A single turn carries every row of the set below to another of its rows. Some are shown first; where does it send the rows asked next?
J_651: [-25.9  15.2   5.1  17.3  11.1  14.0  20.0  15.1  -4.6   9.9   2.8   7.5
  -0.4 -19.5  -3.1  11.0   5.0   0.2 -17.8  -6.7 -23.7  25.2 -10.6 -23.8
  14.4   6.2   8.3  13.0]
J_132: [ -9.1   5.7   0.6   3.4  -2.2  -3.6  11.0   0.0   1.4 -12.3   5.2   5.1
 -23.2 -11.7 -11.1  12.7   3.9 -15.3  -5.2 -12.0 -26.8   3.8   6.2  -7.4
  19.5  -0.9  22.2  -8.9]
J_220: [ -3.5  11.4   1.7   7.4  -0.9  22.1  -3.5  13.4   7.3 -16.8 -11.0  19.2
   1.5 -18.6 -18.0   7.3  11.5  -5.5 -17.7  -5.4 -19.4  32.9  -6.2 -15.1
  14.4   1.3  13.3  -7.0]
J_261: [ -6.1  14.6  -2.1   9.3   2.2   7.6  -7.4  16.3   0.5  13.3  -2.1  12.0
  -1.7  -5.4 -12.3  16.4  -3.8  -0.6 -18.4   1.6  25.0  10.3  -2.2 -26.1
   1.1   1.8  31.5   4.5]
J_461: [-33.3  -2.6   2.3  24.7  13.8  19.6  11.6   9.7  -1.2 -11.0  -3.5  13.4
   2.6 -10.7  -3.1  16.4   0.4  -7.2   6.1  -0.1  -5.0   9.2  -6.6  -4.7
  10.9 -10.6  13.1   7.6]
J_655: [  7.8   1.8   1.9   1.9  -7.6  17.3   9.8  11.1  -6.2   6.3   5.0   9.2
 -15.6 -16.3 -11.7   2.1   7.8 -14.2 -16.7   2.8 -10.2  -3.4  12.5   2.3
   5.5  11.4  -0.6   2.9]
J_949: [-25.8  -1.8   5.5  24.4  17.8  11.7  18.2   5.6  -4.8  -4.8  -9.5  15.8
  -7.6 -27.0   0.9   9.5   1.6  -3.3   8.0  -2.5   6.6   8.6 -10.8 -16.7
  10.0  -3.4  23.7   7.9]
J_539: [-22.0   5.4  11.7  22.4   2.8  13.7  23.1   6.4  -7.8  14.5  -3.0  21.0
  -3.4 -16.0   6.2  17.8  -0.4 -10.0  -3.5  -2.5 -23.1  13.3 -10.1  -9.0
   9.0   1.8  12.2  15.4]
J_982: [-10.4  -2.4   0.1   9.5  -0.4   6.3   1.9  12.8 -10.2  -9.2  14.2   0.4
 -16.7 -21.3 -10.9  19.7  -4.2  -3.6  -9.2 -11.2   9.3  -0.4  -7.0  -9.7
  16.3  -7.1  41.8  12.0]
J_117: [ 13.0   1.1  -3.4   7.5 -10.3  18.5  10.0  25.1  -1.6  -1.5   8.2   5.4
 -10.5 -29.5 -15.1  -3.8  10.7  -6.2 -11.0   3.8  -7.7   3.6   3.3   6.7
   9.2   8.2  11.3  10.7]
J_449: [ -5.5  32.3  -8.3   5.7   1.4   4.3   4.9  18.2   0.6   3.8   3.0   8.1
   8.4  -3.7 -15.2  21.3   6.0   5.1 -22.9  -2.1  -4.7  28.7   2.4 -18.4
  10.8   2.1  36.3   3.9]
J_385: [  0.7   6.2   2.3   9.5 -10.9  13.0  20.1  10.0 -10.4   7.6  -5.7  21.1
   4.3  -9.8  -3.1  22.9 -12.6 -14.1   5.2   7.2  -5.6   3.3   8.9  -5.3
   6.1 -12.0  25.8  12.6]
J_802: [ -9.1  13.5   4.5   5.1  -1.8   4.6   5.7   7.9  -7.5  26.2  -5.0  11.1
  -7.2   4.7 -12.3  17.9  -9.9 -10.8 -21.1   1.2   9.8   8.3   3.7 -23.6
   7.3   5.3  11.9   2.0]
J_369: [ -8.3  12.0   0.6  12.0   3.9  22.8  -7.5  19.8   2.8  -8.9  -8.3   0.3
  -2.3 -30.5 -13.9  10.6   8.2   2.9 -12.5   7.0  15.3   6.3   1.2  -1.5
  -3.3   3.2  35.5   1.5]
J_893: [ -2.5  10.2  -5.7   2.0  -0.4   8.7  16.3  12.4 -11.9 -15.1   5.8  -5.0
 -12.9 -23.3 -16.7  -3.1  17.4  -4.0 -17.2  -1.4  -5.0  18.8   8.7  -7.8
  15.6  19.2   7.2  -1.5]
J_492: [ -0.3  24.7  -2.6   6.9 -11.1   3.4   2.8   8.5   0.0   0.1  -6.9  14.3
   7.3   1.2  -7.9  17.2   1.1   2.9 -11.7  -3.8   4.0  19.6   7.5 -11.0
  10.2   4.8  46.0  -3.2]
J_981: [ -1.9   7.0  -8.3  18.0  18.9  12.7  -4.5  23.8  20.1   2.7  11.6  -1.0
  -9.9  -7.7 -21.6  14.0  10.3  -8.1  -7.0  -3.0   2.0  11.8  11.5 -19.8
  21.1   0.4  25.0  -1.1]
J_477: [-11.1  14.1 -12.0  12.5   4.1  13.8  15.4  16.3  -2.0 -12.0  -0.2  10.0
   1.9  -5.1  -1.7  -0.1  13.2  15.0  -8.1  -5.4 -18.1  16.0   6.5   5.0
  23.3   3.0   7.5   1.4]
J_195: [ -3.6   2.9   5.3   5.2   5.2   6.3  17.2  13.8 -15.5  -4.2  -4.9  -5.1
 -20.7 -34.0  -9.0   1.2   9.5  -8.7 -17.3  -6.3  12.6  14.6   0.3 -19.4
   8.2  19.5  19.1   2.4]
J_896: [  3.7   3.7   5.4  12.9   5.8  15.4   9.5  10.7  19.0  10.9  -7.1  27.8
  -9.1 -29.5  -5.8  20.7  -3.8 -14.3  -5.2  -6.9  -9.8  12.0 -15.8 -11.4
  16.9   1.4  32.7  -0.3]
J_886: [ -5.6   7.0  -0.3  21.2   0.9   4.2  19.5  15.9  15.9  21.4   0.2   8.5
  -1.4  -0.9  -4.5   6.2   1.5 -16.3   7.9   3.2  -7.4   5.3  11.4   0.5
  12.5  14.8  16.8   1.4]

J_385 goes to J_477
J_982 goes to J_886
And these:
J_949 goes to J_655
J_802 goes to J_651
J_981 goes to J_896
J_461 goes to J_117
J_893 goes to J_261

A single turn carries every row of the set below to another of its rows. Some are shown first; where does it send the rows asked next?
J_594: [-13.2  -6.2 -18.8  -2.3  17.1   3.0   5.3  -0.2   4.7  -8.0   5.7   0.1
   4.7]
J_946: [ 23.2   2.6   8.0 -13.0  29.4   3.6  14.8  -4.0   6.5 -14.5  -2.9  11.5
   2.9]
J_33: [ 15.7  -9.8   4.4   6.8  30.9   2.5   1.0 -25.1   4.8  -7.6  14.8   7.3
  12.6]
J_816: [ 22.4  -9.2   1.3  13.7  26.8  -2.3   1.3 -14.6   1.7  -3.6  15.4   3.9
   9.4]
J_648: [ 10.1   0.0  -1.8 -28.6  15.6   7.8   5.2 -17.7  16.6  -1.6   7.8   5.8
   5.4]
J_262: [  0.9 -10.0  -1.1 -26.2  19.0   3.1 -12.6   3.5 -12.8 -10.2   0.6  -1.4
  -1.0]
J_810: [ 12.7 -11.2  -3.4  -0.7  10.9  -2.7  20.3  -6.1  -2.4  -8.4  17.8  -5.2
  -4.2]
J_786: [-13.4   3.5   1.0  14.0  22.4   3.6   3.4   0.8  -0.7  -4.8   8.2   2.6
   5.3]
J_741: [  0.0   6.7  11.1   6.8  14.3   7.4  -9.5 -10.2  -5.6 -13.3   5.9   5.6
 -13.1]
J_427: [ 18.9 -11.6   5.9 -19.5  11.0   5.5  -8.2   1.2  10.4   5.5  11.1   7.7
  17.1]
J_675: [ 20.7  -8.9   0.9   7.6  28.3   0.2   9.2 -21.8   1.7 -10.5  15.5   6.6
   0.7]
J_673: [-15.0  -6.9   5.3 -11.5  31.9   5.1   2.2 -14.5  -1.2  10.2   7.6  -1.8
  -2.3]
J_904: [ -1.3 -17.4   2.5 -13.8   9.8  -0.5   0.5  -1.3   1.6  14.5   6.1   5.5
  17.5]
J_158: [ 17.9 -13.1  -3.1 -17.8  11.0   0.1  16.7   2.9   8.8   4.2   8.2   0.0
  -1.2]
J_739: [  2.4 -18.1  19.6   8.5  26.0   8.5   5.9   3.9   3.8  -8.9   5.3  -4.1
   1.9]
J_441: [18.7 -5.0  9.8 -2.2 23.8  0.9 -6.5  3.2 -1.8  1.3 19.4  9.4 23.3]
J_306: [  1.6  10.7  -3.1  -5.6  22.2   3.7 -17.0   0.5  -4.9   7.0  18.9   9.6
  -0.1]
J_451: [-5.2 -6.6 22.4  2.5 32.9  9.2  0.3 -1.6 -7.1 -8.5  4.3 14.5  0.6]
J_44: [ -4.3  -7.3  -5.2 -26.1  28.0   1.4  -1.9   6.7 -10.3  -6.4  -0.3  -1.0
   3.8]
J_934: [  9.0   3.3  11.2 -16.4  26.3   6.4   0.9 -31.7   5.2  -6.4   8.6   0.9
   5.2]
J_335: [  7.3  -1.1   3.3 -11.5  14.8   6.7 -21.9 -13.5  -1.3  -8.6  -4.2   1.3
 -10.6]
J_434: [ -5.1  -1.4 -12.1 -24.1  18.4   2.4  -9.8   2.8  -8.2 -10.3   3.9  -1.8
   3.7]
J_511: [  5.4 -14.3   8.7 -12.4  37.5   5.9  -0.8  11.5  -5.6  -4.5   0.3  17.5
   3.4]
J_854: [ -1.0 -18.3   5.8  -8.6  15.5   6.6  -1.0   0.1 -11.7  -4.9  21.4  10.7
 -14.2]
J_12: [ 12.9   5.3  -6.8 -16.0   7.7  -4.5   5.9  -4.2  -0.6  10.5   3.3   4.0
  -7.9]
J_94: [  4.8  -8.4  -1.1  -5.8  13.6   7.6   5.4  -7.5  13.5 -18.9   8.0   9.0
  25.3]
J_273: [  7.8   1.9  13.5   2.7  18.2  15.5 -13.2  -4.9   6.5 -22.4  15.5  10.7
   1.9]
J_289: [ 21.2  -7.9   7.0   0.2   7.1  -0.6  -2.2  -6.4   6.6  -6.9  -5.9 -10.2
   6.5]
J_282: [  6.0  -6.2   5.7 -28.9  14.1   7.5   1.4 -12.3   0.0  -3.2  11.0  24.4
   2.1]
J_571: [ 0.7 13.8  1.5  5.5 30.5  7.2  8.0 -5.6 12.0 -9.2  4.9 -4.6 -2.0]

J_741 goes to J_158
J_94 goes to J_306
J_511 goes to J_934
And these:
J_33 goes to J_434
J_904 goes to J_273

